In the data rows, 50 means zero.
Each row below has a hidden score, from 0 to 20, with 10 about the middle. What is it? The score is a weighted sum of the row's numbers plus the product of two more (or one squared), each taken from its middle value.
array([38, 47, 56, 28, 33, 74, 63, 59, 51, 55, 36, 46, 58, 49, 41, 45, 54, 69, 58, 39, 37, 55, 40, 43]): 8
array([49, 40, 44, 45, 34, 46, 61, 65, 34, 48, 48, 61, 64, 62, 30, 22, 65, 56, 54, 65, 21, 51, 40, 55]): 13
array([41, 57, 63, 47, 42, 61, 47, 61, 65, 54, 48, 33, 40, 41, 64, 54, 48, 55, 53, 56, 47, 54, 54, 44]): 9
array([38, 50, 43, 40, 47, 51, 56, 49, 53, 46, 45, 49, 45, 47, 54, 49, 43, 50, 46, 44, 55, 51, 55, 49]): 9
array([45, 45, 46, 52, 54, 45, 45, 41, 52, 47, 50, 48, 49, 49, 47, 47, 43, 51, 49, 48, 58, 48, 62, 47]): 9
array([61, 44, 52, 59, 58, 44, 48, 48, 51, 57, 63, 58, 46, 55, 59, 51, 49, 47, 49, 59, 54, 51, 58, 48]): 10
array([34, 60, 59, 50, 49, 60, 47, 51, 67, 48, 49, 29, 40, 34, 63, 60, 45, 47, 53, 50, 54, 53, 57, 44]): 7
array([61, 33, 41, 41, 33, 34, 49, 61, 36, 70, 52, 48, 56, 62, 36, 31, 62, 58, 66, 61, 34, 56, 50, 54]): 9
array([60, 50, 61, 66, 58, 40, 38, 47, 56, 57, 59, 49, 45, 48, 64, 58, 45, 41, 43, 58, 56, 51, 56, 47]): 12
array([47, 54, 50, 56, 64, 55, 48, 39, 60, 45, 57, 46, 40, 40, 64, 68, 46, 37, 47, 44, 63, 46, 59, 56]): 9
array([36, 63, 53, 49, 46, 52, 42, 57, 59, 36, 55, 38, 52, 41, 38, 65, 60, 54, 57, 52, 44, 34, 37, 30]): 9
array([39, 54, 43, 44, 31, 52, 59, 69, 36, 39, 41, 56, 65, 50, 43, 33, 58, 54, 40, 54, 32, 57, 39, 55]): 14
array([42, 60, 49, 52, 45, 36, 33, 56, 51, 40, 60, 36, 53, 40, 43, 60, 51, 53, 58, 59, 50, 31, 42, 36]): 10
array([59, 58, 72, 54, 47, 56, 48, 62, 50, 59, 53, 41, 45, 54, 59, 59, 50, 53, 52, 61, 50, 53, 42, 46]): 9
array([70, 30, 52, 50, 38, 34, 48, 59, 33, 63, 56, 64, 57, 69, 39, 34, 62, 54, 58, 75, 34, 50, 48, 53]): 10
array([70, 36, 49, 51, 41, 45, 55, 56, 37, 60, 57, 68, 58, 66, 38, 46, 58, 50, 51, 66, 37, 51, 51, 59]): 15
array([66, 38, 51, 43, 39, 32, 49, 62, 36, 71, 48, 47, 51, 67, 44, 33, 58, 60, 65, 62, 37, 58, 50, 51]): 8
array([57, 63, 74, 55, 45, 62, 46, 67, 46, 64, 44, 37, 53, 50, 59, 53, 49, 56, 54, 54, 45, 55, 34, 47]): 9
array([58, 27, 53, 29, 35, 55, 66, 53, 44, 70, 49, 54, 55, 65, 34, 39, 65, 68, 63, 50, 41, 56, 48, 35]): 9
array([54, 53, 72, 40, 41, 69, 54, 66, 51, 61, 45, 40, 49, 54, 48, 53, 60, 58, 60, 50, 43, 54, 42, 45]): 8
array([57, 54, 43, 67, 64, 29, 36, 39, 52, 42, 70, 52, 43, 47, 61, 60, 45, 34, 42, 58, 64, 48, 56, 47]): 11
array([52, 65, 63, 44, 42, 50, 46, 61, 34, 57, 51, 41, 60, 42, 43, 48, 51, 69, 50, 47, 48, 49, 27, 34]): 18
array([43, 50, 41, 51, 56, 40, 52, 44, 54, 46, 45, 50, 43, 43, 50, 49, 41, 50, 44, 48, 55, 52, 61, 55]): 10
array([54, 49, 42, 55, 60, 38, 45, 40, 52, 48, 53, 56, 47, 46, 55, 51, 36, 42, 43, 53, 52, 47, 65, 56]): 9
array([55, 32, 48, 34, 35, 54, 60, 56, 42, 68, 44, 61, 56, 65, 31, 36, 61, 69, 63, 54, 35, 57, 42, 44]): 11
array([41, 48, 52, 46, 54, 69, 53, 47, 61, 45, 45, 45, 44, 46, 64, 61, 44, 42, 50, 40, 59, 45, 57, 60]): 7
array([51, 53, 39, 57, 62, 40, 53, 40, 52, 32, 62, 58, 50, 55, 43, 63, 56, 37, 49, 54, 58, 36, 44, 49]): 9
array([35, 46, 50, 32, 34, 69, 66, 67, 45, 47, 34, 50, 58, 53, 33, 40, 57, 66, 59, 43, 30, 54, 32, 45]): 10
array([65, 35, 55, 36, 35, 44, 56, 58, 42, 69, 48, 53, 58, 65, 36, 38, 57, 63, 62, 57, 38, 54, 45, 47]): 8
array([29, 52, 46, 32, 32, 76, 70, 65, 43, 43, 28, 51, 57, 46, 37, 38, 53, 65, 53, 41, 32, 50, 30, 52]): 9
array([42, 66, 54, 63, 57, 50, 33, 49, 61, 37, 61, 37, 50, 38, 52, 69, 50, 41, 48, 53, 57, 35, 45, 50]): 10
array([52, 49, 43, 51, 44, 43, 58, 62, 33, 46, 44, 63, 57, 53, 41, 29, 50, 50, 41, 60, 35, 52, 47, 65]): 12
array([48, 50, 36, 54, 67, 51, 53, 28, 47, 37, 48, 62, 47, 55, 53, 54, 47, 36, 42, 24, 65, 53, 54, 64]): 13
array([31, 54, 40, 37, 27, 54, 65, 72, 33, 38, 34, 54, 65, 48, 25, 21, 63, 61, 55, 49, 26, 52, 32, 55]): 12
array([65, 38, 49, 53, 50, 44, 54, 46, 46, 57, 62, 65, 44, 62, 53, 49, 55, 47, 50, 60, 48, 54, 58, 49]): 13
array([44, 55, 57, 53, 43, 50, 43, 59, 65, 55, 53, 36, 45, 42, 65, 49, 46, 51, 50, 63, 46, 48, 59, 43]): 7
array([44, 42, 47, 29, 48, 61, 57, 43, 57, 56, 47, 44, 51, 48, 39, 58, 50, 65, 60, 39, 55, 49, 45, 33]): 7
array([60, 62, 69, 62, 53, 57, 39, 59, 56, 59, 58, 42, 50, 50, 63, 60, 44, 48, 50, 61, 50, 53, 48, 48]): 9
array([73, 52, 67, 54, 45, 45, 49, 66, 46, 67, 48, 50, 52, 59, 55, 41, 51, 57, 54, 68, 38, 49, 45, 56]): 13
array([34, 57, 51, 51, 47, 59, 51, 53, 65, 46, 46, 39, 43, 40, 62, 51, 45, 45, 48, 47, 47, 52, 59, 48]): 11
array([50, 51, 45, 61, 62, 45, 44, 37, 49, 47, 60, 48, 49, 49, 62, 59, 44, 33, 41, 46, 64, 55, 61, 55]): 9
array([56, 48, 35, 52, 59, 44, 55, 39, 44, 31, 57, 68, 57, 58, 26, 63, 62, 44, 50, 43, 52, 37, 36, 54]): 12
array([45, 41, 33, 52, 58, 54, 52, 34, 39, 41, 46, 58, 56, 50, 46, 41, 51, 38, 48, 28, 60, 54, 53, 70]): 11
array([26, 53, 48, 32, 34, 68, 66, 62, 43, 44, 24, 48, 57, 45, 37, 35, 57, 64, 52, 33, 32, 54, 34, 48]): 11
array([71, 34, 54, 52, 39, 44, 51, 58, 39, 61, 56, 63, 54, 71, 41, 37, 59, 53, 57, 68, 37, 52, 48, 51]): 10
array([50, 38, 47, 43, 52, 49, 48, 36, 54, 56, 51, 50, 51, 48, 45, 51, 51, 59, 54, 45, 58, 50, 50, 37]): 14
array([53, 52, 37, 63, 66, 40, 47, 37, 45, 38, 50, 65, 54, 58, 39, 53, 50, 42, 46, 44, 55, 45, 49, 50]): 11
array([55, 52, 36, 55, 65, 41, 56, 37, 42, 32, 51, 70, 57, 62, 30, 54, 57, 44, 50, 41, 51, 37, 40, 53]): 16
array([54, 45, 44, 52, 58, 39, 46, 40, 57, 48, 55, 54, 45, 48, 53, 52, 48, 48, 53, 55, 61, 48, 59, 50]): 9
array([54, 55, 39, 69, 64, 36, 43, 37, 46, 40, 55, 58, 47, 49, 64, 51, 43, 30, 38, 54, 62, 47, 59, 57]): 11
array([48, 48, 38, 47, 62, 54, 58, 32, 46, 37, 47, 62, 52, 50, 42, 59, 50, 47, 43, 27, 65, 47, 48, 56]): 13
array([66, 48, 52, 51, 35, 28, 47, 61, 37, 72, 50, 48, 59, 64, 46, 29, 60, 58, 60, 65, 36, 63, 45, 50]): 7
array([39, 48, 57, 50, 33, 56, 48, 67, 58, 58, 43, 39, 44, 49, 57, 43, 50, 51, 53, 65, 31, 56, 58, 50]): 14
array([51, 50, 38, 59, 65, 46, 49, 30, 49, 40, 53, 59, 50, 49, 51, 55, 41, 37, 41, 33, 62, 52, 63, 59]): 12
array([41, 46, 45, 37, 51, 57, 57, 43, 56, 50, 48, 51, 47, 47, 48, 53, 54, 55, 50, 44, 52, 52, 51, 43]): 10
array([65, 47, 50, 50, 36, 25, 47, 63, 37, 70, 49, 48, 54, 58, 44, 29, 57, 54, 57, 69, 38, 59, 50, 55]): 7
array([55, 44, 54, 56, 61, 50, 47, 38, 52, 54, 47, 54, 47, 53, 56, 51, 48, 46, 48, 40, 60, 61, 57, 56]): 12
array([43, 56, 53, 49, 51, 44, 37, 50, 58, 49, 54, 33, 44, 34, 53, 56, 47, 54, 50, 52, 53, 51, 54, 37]): 9
array([52, 49, 40, 51, 57, 44, 50, 44, 49, 49, 53, 55, 51, 50, 56, 46, 43, 42, 41, 48, 55, 58, 59, 49]): 10
array([39, 52, 42, 46, 56, 56, 56, 45, 57, 33, 44, 54, 47, 48, 43, 55, 53, 49, 52, 38, 53, 39, 44, 46]): 12
array([44, 54, 63, 48, 37, 58, 52, 65, 66, 61, 49, 37, 42, 48, 59, 49, 48, 52, 55, 64, 37, 50, 49, 49]): 15
array([49, 73, 64, 68, 57, 46, 30, 55, 55, 44, 62, 30, 47, 36, 65, 65, 45, 43, 45, 55, 63, 43, 44, 42]): 10
array([54, 49, 37, 48, 59, 48, 53, 42, 45, 31, 54, 70, 54, 58, 29, 62, 57, 43, 52, 47, 53, 32, 37, 55]): 10
array([62, 44, 59, 63, 61, 45, 39, 43, 53, 55, 56, 50, 46, 49, 62, 54, 45, 45, 44, 59, 55, 53, 59, 46]): 14
array([36, 59, 50, 51, 51, 64, 47, 48, 66, 45, 44, 36, 40, 38, 64, 59, 41, 48, 50, 41, 53, 50, 60, 51]): 9
array([63, 32, 41, 41, 29, 35, 54, 62, 38, 61, 53, 59, 54, 63, 32, 32, 64, 61, 62, 66, 32, 49, 50, 55]): 12
array([41, 50, 46, 51, 62, 61, 47, 37, 62, 43, 46, 46, 43, 41, 62, 58, 46, 39, 51, 35, 63, 49, 57, 61]): 9
array([42, 49, 40, 55, 66, 56, 52, 32, 56, 38, 48, 51, 43, 46, 57, 58, 46, 37, 46, 34, 63, 49, 55, 60]): 10
array([44, 68, 70, 57, 57, 59, 32, 54, 56, 43, 55, 32, 46, 35, 64, 68, 45, 45, 49, 53, 60, 39, 44, 47]): 16
array([41, 60, 40, 59, 57, 43, 54, 51, 48, 40, 44, 53, 50, 45, 64, 41, 41, 40, 37, 49, 45, 59, 54, 65]): 11
array([66, 50, 68, 55, 46, 47, 46, 63, 46, 67, 51, 47, 53, 55, 54, 48, 51, 56, 56, 67, 43, 53, 44, 45]): 10
array([56, 55, 42, 70, 65, 35, 36, 34, 52, 46, 61, 57, 45, 49, 59, 57, 40, 32, 40, 50, 60, 48, 67, 56]): 11
array([46, 54, 52, 55, 62, 58, 45, 38, 61, 45, 53, 40, 43, 41, 65, 67, 44, 38, 43, 39, 64, 48, 52, 50]): 10
array([47, 56, 39, 66, 67, 42, 48, 39, 45, 37, 44, 57, 51, 46, 66, 42, 35, 33, 35, 44, 57, 58, 61, 66]): 8
array([47, 60, 72, 44, 45, 71, 51, 61, 59, 61, 42, 35, 53, 47, 55, 55, 54, 58, 58, 43, 46, 57, 42, 41]): 7
array([48, 52, 39, 65, 64, 39, 50, 43, 44, 39, 48, 57, 49, 49, 61, 41, 40, 35, 33, 46, 54, 52, 62, 67]): 11
array([36, 55, 63, 46, 45, 67, 47, 58, 69, 54, 46, 31, 42, 37, 58, 60, 48, 54, 53, 47, 47, 54, 55, 46]): 13
array([70, 35, 56, 42, 36, 46, 60, 58, 42, 68, 55, 56, 56, 66, 43, 40, 62, 61, 61, 63, 42, 51, 48, 47]): 8
array([49, 34, 57, 26, 31, 68, 65, 55, 50, 65, 40, 53, 52, 58, 34, 45, 63, 73, 61, 44, 40, 51, 41, 39]): 12
array([71, 37, 56, 56, 34, 38, 50, 61, 35, 70, 58, 57, 58, 62, 47, 33, 59, 56, 61, 72, 33, 53, 50, 55]): 8
array([48, 48, 59, 45, 46, 70, 58, 56, 52, 56, 47, 46, 44, 49, 51, 58, 54, 49, 57, 48, 50, 49, 48, 56]): 9
array([49, 72, 64, 71, 60, 46, 27, 55, 54, 45, 62, 33, 47, 33, 67, 59, 42, 43, 42, 56, 56, 43, 49, 47]): 10
array([55, 40, 44, 56, 57, 47, 50, 37, 48, 47, 50, 57, 47, 53, 55, 47, 45, 40, 41, 47, 57, 52, 60, 57]): 11
array([63, 46, 65, 57, 52, 51, 47, 55, 46, 68, 57, 52, 51, 55, 55, 47, 52, 54, 48, 60, 48, 57, 52, 45]): 10
array([56, 56, 49, 72, 63, 32, 33, 38, 51, 47, 64, 49, 45, 46, 60, 54, 40, 34, 45, 62, 60, 42, 62, 48]): 10
array([40, 65, 65, 59, 57, 61, 34, 52, 64, 43, 54, 30, 40, 32, 63, 71, 41, 46, 48, 48, 62, 39, 51, 49]): 9
array([66, 31, 48, 39, 32, 41, 56, 60, 39, 62, 52, 64, 56, 68, 34, 34, 61, 62, 59, 66, 33, 49, 49, 49]): 10
array([52, 55, 37, 52, 60, 42, 51, 42, 45, 33, 54, 67, 55, 60, 23, 62, 63, 49, 54, 42, 48, 38, 38, 47]): 12
array([54, 59, 38, 63, 59, 38, 49, 46, 43, 36, 53, 62, 50, 51, 53, 47, 44, 34, 39, 51, 51, 43, 55, 56]): 9
array([27, 54, 49, 31, 36, 71, 65, 61, 51, 44, 27, 45, 53, 43, 45, 40, 49, 61, 49, 36, 37, 51, 45, 50]): 8
array([45, 49, 49, 55, 60, 53, 47, 37, 54, 46, 54, 49, 43, 49, 62, 58, 43, 37, 46, 39, 65, 53, 62, 55]): 10
array([53, 73, 67, 73, 56, 47, 27, 60, 55, 41, 59, 35, 50, 39, 66, 61, 40, 47, 43, 62, 59, 41, 45, 50]): 9
array([54, 47, 38, 59, 72, 42, 52, 31, 51, 41, 57, 60, 49, 53, 56, 53, 48, 27, 37, 38, 68, 53, 62, 59]): 10
array([42, 57, 57, 60, 58, 55, 42, 46, 64, 44, 55, 38, 42, 38, 65, 65, 42, 41, 48, 45, 64, 49, 54, 47]): 9
array([48, 46, 65, 45, 41, 68, 52, 64, 61, 54, 45, 36, 42, 51, 55, 58, 52, 56, 58, 53, 41, 52, 45, 49]): 9
array([43, 49, 41, 51, 65, 51, 55, 33, 53, 37, 45, 58, 48, 50, 41, 58, 47, 43, 47, 33, 61, 44, 52, 55]): 13
array([34, 54, 58, 49, 48, 68, 50, 49, 66, 46, 45, 34, 42, 34, 59, 57, 46, 47, 50, 42, 57, 51, 54, 53]): 11
array([35, 52, 40, 44, 50, 49, 54, 46, 55, 41, 44, 47, 46, 42, 48, 49, 48, 51, 50, 41, 53, 45, 52, 45]): 10
array([54, 47, 59, 44, 49, 48, 44, 47, 49, 57, 55, 45, 55, 49, 40, 49, 54, 66, 52, 51, 59, 51, 40, 33]): 14
array([42, 60, 41, 62, 50, 46, 48, 57, 42, 40, 42, 52, 60, 45, 54, 35, 45, 41, 37, 51, 39, 56, 51, 65]): 11
array([55, 58, 38, 68, 64, 34, 42, 36, 47, 41, 54, 59, 50, 51, 64, 49, 41, 28, 36, 46, 60, 49, 63, 61]): 10
array([43, 39, 56, 32, 44, 62, 55, 47, 57, 61, 41, 45, 50, 49, 40, 52, 58, 70, 57, 38, 48, 57, 42, 29]): 14
array([48, 61, 50, 65, 58, 43, 30, 48, 59, 36, 60, 37, 45, 44, 58, 68, 42, 34, 47, 53, 59, 35, 50, 52]): 8
array([37, 53, 63, 48, 47, 67, 49, 55, 67, 49, 45, 34, 42, 38, 65, 60, 46, 52, 57, 49, 55, 51, 57, 48]): 6
array([56, 55, 35, 64, 64, 30, 48, 38, 50, 36, 60, 58, 49, 52, 53, 52, 47, 33, 40, 53, 58, 47, 60, 56]): 9
array([70, 42, 58, 52, 38, 36, 48, 64, 35, 65, 56, 55, 59, 67, 46, 34, 60, 53, 58, 71, 32, 56, 48, 53]): 7
array([53, 47, 61, 55, 56, 63, 46, 45, 57, 55, 50, 48, 42, 54, 59, 55, 50, 46, 53, 49, 56, 53, 56, 55]): 10
array([47, 35, 51, 30, 44, 62, 62, 47, 56, 59, 46, 52, 50, 51, 38, 53, 56, 68, 60, 40, 49, 53, 42, 34]): 10
array([70, 49, 64, 61, 38, 41, 41, 67, 39, 71, 45, 47, 60, 64, 53, 34, 57, 55, 55, 67, 36, 55, 50, 57]): 11
array([34, 65, 54, 48, 51, 53, 36, 52, 60, 44, 52, 28, 46, 33, 57, 66, 50, 50, 54, 47, 59, 41, 48, 34]): 11
array([30, 55, 40, 39, 48, 54, 52, 48, 55, 42, 42, 39, 47, 41, 47, 52, 48, 55, 51, 35, 50, 54, 52, 41]): 8
array([40, 50, 51, 45, 50, 68, 48, 49, 61, 50, 49, 39, 43, 46, 59, 60, 49, 45, 52, 41, 52, 53, 50, 55]): 17
array([52, 51, 36, 55, 65, 52, 52, 34, 45, 34, 48, 65, 51, 53, 50, 58, 50, 38, 47, 35, 62, 45, 47, 62]): 11
array([63, 53, 61, 42, 39, 50, 53, 57, 38, 65, 47, 45, 54, 53, 41, 42, 54, 65, 59, 51, 46, 55, 31, 40]): 13
array([31, 46, 46, 32, 28, 65, 66, 68, 39, 40, 29, 55, 62, 52, 28, 32, 63, 65, 58, 50, 26, 54, 29, 54]): 10
array([46, 47, 35, 50, 69, 54, 59, 30, 50, 39, 43, 61, 49, 51, 52, 53, 44, 38, 44, 28, 66, 51, 56, 62]): 10
array([57, 43, 45, 50, 55, 47, 54, 45, 52, 56, 52, 57, 50, 51, 57, 48, 45, 47, 45, 53, 55, 54, 60, 51]): 8
array([40, 46, 35, 43, 55, 57, 63, 35, 47, 40, 41, 62, 54, 57, 45, 48, 48, 50, 45, 26, 53, 50, 47, 48]): 12
array([65, 56, 71, 60, 50, 52, 39, 62, 50, 60, 55, 47, 45, 53, 59, 49, 45, 56, 51, 66, 46, 51, 47, 48]): 10
array([58, 49, 58, 35, 35, 51, 51, 60, 33, 69, 46, 42, 55, 57, 41, 39, 51, 68, 61, 48, 41, 54, 38, 40]): 10
array([48, 52, 59, 47, 39, 48, 46, 62, 58, 61, 49, 37, 42, 44, 60, 50, 42, 56, 51, 57, 44, 53, 57, 46]): 9
array([66, 40, 48, 54, 49, 41, 55, 48, 45, 54, 54, 68, 51, 62, 53, 45, 50, 46, 48, 60, 49, 52, 61, 54]): 9
array([62, 62, 70, 60, 50, 51, 43, 63, 41, 61, 51, 44, 55, 51, 57, 46, 51, 59, 52, 63, 45, 51, 39, 43]): 17
array([46, 48, 31, 52, 57, 51, 51, 34, 41, 39, 48, 61, 53, 52, 47, 46, 49, 37, 45, 31, 58, 52, 62, 69]): 13
array([61, 43, 48, 59, 61, 38, 42, 38, 48, 56, 61, 60, 50, 55, 56, 51, 47, 43, 41, 56, 57, 59, 66, 46]): 10
array([52, 37, 51, 33, 37, 53, 63, 54, 46, 62, 43, 58, 55, 61, 37, 36, 59, 69, 62, 54, 38, 57, 40, 40]): 9
array([60, 34, 53, 36, 49, 52, 58, 45, 49, 62, 54, 51, 49, 56, 40, 52, 52, 66, 61, 51, 57, 51, 50, 31]): 10
array([46, 62, 39, 66, 57, 37, 48, 44, 46, 40, 50, 56, 50, 47, 59, 44, 38, 36, 36, 50, 50, 57, 59, 61]): 14
array([57, 49, 49, 55, 54, 44, 40, 42, 49, 59, 59, 51, 50, 47, 51, 55, 47, 53, 49, 54, 60, 53, 52, 33]): 8
array([60, 55, 70, 58, 49, 59, 47, 63, 51, 65, 48, 42, 50, 56, 58, 53, 53, 54, 55, 57, 44, 55, 40, 52]): 8
array([31, 67, 55, 50, 51, 56, 36, 54, 64, 39, 50, 26, 45, 32, 55, 65, 46, 48, 50, 46, 62, 38, 47, 39]): 8
array([44, 53, 70, 43, 43, 71, 50, 60, 63, 57, 45, 33, 44, 45, 58, 59, 50, 57, 54, 48, 46, 47, 53, 43]): 9
array([42, 49, 41, 46, 55, 47, 50, 44, 51, 43, 47, 48, 46, 44, 53, 48, 48, 48, 49, 43, 52, 51, 56, 51]): 10
array([43, 48, 32, 53, 66, 49, 57, 30, 44, 37, 43, 61, 51, 50, 50, 50, 45, 37, 42, 26, 66, 57, 55, 68]): 11
array([56, 52, 37, 63, 68, 27, 46, 38, 50, 39, 61, 60, 47, 49, 59, 53, 39, 33, 38, 53, 58, 46, 64, 59]): 10
array([46, 39, 43, 42, 54, 42, 49, 36, 59, 50, 56, 50, 49, 48, 45, 53, 50, 56, 56, 44, 60, 51, 52, 38]): 10
array([36, 47, 47, 32, 45, 52, 58, 48, 56, 52, 40, 45, 48, 43, 46, 50, 47, 61, 54, 37, 50, 51, 52, 39]): 12
array([70, 42, 61, 52, 51, 49, 50, 54, 49, 66, 58, 54, 52, 60, 53, 47, 51, 55, 52, 63, 49, 51, 50, 48]): 9
array([43, 49, 34, 49, 69, 54, 58, 30, 49, 37, 44, 60, 49, 51, 50, 54, 44, 40, 44, 28, 65, 51, 50, 61]): 10
array([54, 67, 69, 67, 52, 50, 34, 58, 54, 48, 62, 35, 45, 41, 65, 63, 42, 43, 47, 60, 58, 39, 50, 46]): 9
array([35, 55, 45, 45, 46, 57, 50, 54, 59, 36, 48, 45, 48, 44, 38, 60, 56, 56, 54, 45, 43, 42, 39, 40]): 12
array([46, 37, 44, 30, 24, 55, 64, 68, 37, 51, 39, 61, 57, 58, 24, 34, 67, 69, 62, 55, 26, 49, 33, 52]): 13
array([50, 67, 71, 51, 47, 71, 42, 60, 58, 58, 43, 32, 48, 44, 57, 64, 51, 57, 55, 51, 50, 46, 39, 50]): 9
array([52, 46, 33, 54, 61, 50, 55, 38, 41, 40, 51, 64, 49, 49, 53, 45, 44, 35, 41, 37, 58, 53, 58, 74]): 17
array([54, 39, 47, 53, 56, 54, 55, 40, 45, 47, 49, 55, 49, 53, 52, 50, 50, 42, 47, 41, 56, 55, 58, 61]): 10
array([59, 51, 60, 45, 47, 45, 52, 54, 41, 61, 58, 47, 55, 51, 44, 50, 56, 65, 54, 57, 52, 56, 40, 30]): 11
array([55, 46, 46, 48, 57, 37, 48, 39, 53, 55, 65, 49, 49, 46, 47, 56, 49, 54, 51, 52, 61, 49, 56, 36]): 9
array([41, 53, 65, 46, 46, 63, 49, 61, 61, 58, 42, 33, 44, 50, 57, 56, 49, 57, 55, 59, 43, 55, 49, 44]): 6
array([69, 42, 50, 51, 36, 32, 45, 65, 35, 62, 64, 53, 57, 63, 44, 33, 59, 53, 55, 71, 36, 50, 51, 64]): 18
array([28, 59, 41, 39, 43, 62, 63, 56, 56, 40, 34, 43, 47, 40, 54, 43, 39, 51, 50, 35, 44, 52, 46, 52]): 9
array([54, 36, 51, 29, 38, 58, 60, 49, 51, 65, 46, 60, 52, 59, 36, 44, 56, 65, 63, 50, 40, 55, 50, 38]): 9
array([59, 49, 54, 58, 55, 40, 43, 49, 55, 54, 63, 48, 52, 52, 56, 58, 46, 50, 49, 62, 58, 46, 48, 42]): 8
array([56, 50, 44, 66, 66, 36, 40, 35, 54, 49, 62, 53, 43, 47, 60, 60, 47, 36, 38, 51, 60, 57, 65, 53]): 13
array([47, 56, 37, 58, 53, 44, 52, 50, 41, 40, 45, 62, 54, 50, 55, 39, 40, 38, 35, 47, 47, 50, 55, 73]): 14
array([43, 81, 60, 68, 58, 50, 24, 55, 54, 39, 60, 26, 51, 31, 62, 69, 41, 45, 45, 54, 61, 39, 45, 53]): 7
array([39, 52, 58, 46, 39, 63, 52, 62, 66, 53, 44, 38, 40, 42, 62, 51, 49, 49, 49, 52, 42, 54, 58, 53]): 15
array([41, 48, 34, 51, 63, 53, 51, 32, 43, 35, 41, 55, 57, 43, 51, 49, 48, 35, 42, 23, 62, 53, 51, 71]): 11
array([50, 54, 44, 65, 65, 39, 43, 40, 54, 39, 56, 51, 49, 44, 53, 62, 45, 35, 45, 50, 61, 40, 54, 57]): 10
array([61, 35, 49, 53, 53, 46, 51, 43, 48, 57, 54, 66, 48, 60, 55, 42, 48, 50, 45, 56, 45, 52, 55, 54]): 13
array([46, 56, 39, 62, 57, 40, 49, 45, 50, 43, 44, 59, 50, 46, 63, 39, 39, 38, 35, 46, 53, 60, 62, 63]): 12
array([54, 51, 37, 64, 63, 34, 46, 38, 51, 47, 52, 54, 45, 47, 66, 48, 35, 33, 35, 48, 59, 54, 64, 56]): 8
array([39, 59, 63, 47, 46, 61, 45, 58, 71, 49, 48, 33, 39, 41, 63, 68, 46, 46, 50, 52, 56, 47, 55, 44]): 7
array([52, 34, 49, 27, 45, 58, 60, 45, 54, 59, 48, 50, 48, 49, 41, 52, 55, 68, 57, 42, 54, 50, 44, 35]): 12
array([65, 56, 71, 54, 46, 57, 49, 64, 50, 64, 51, 47, 50, 58, 56, 51, 51, 53, 53, 66, 44, 54, 42, 50]): 7
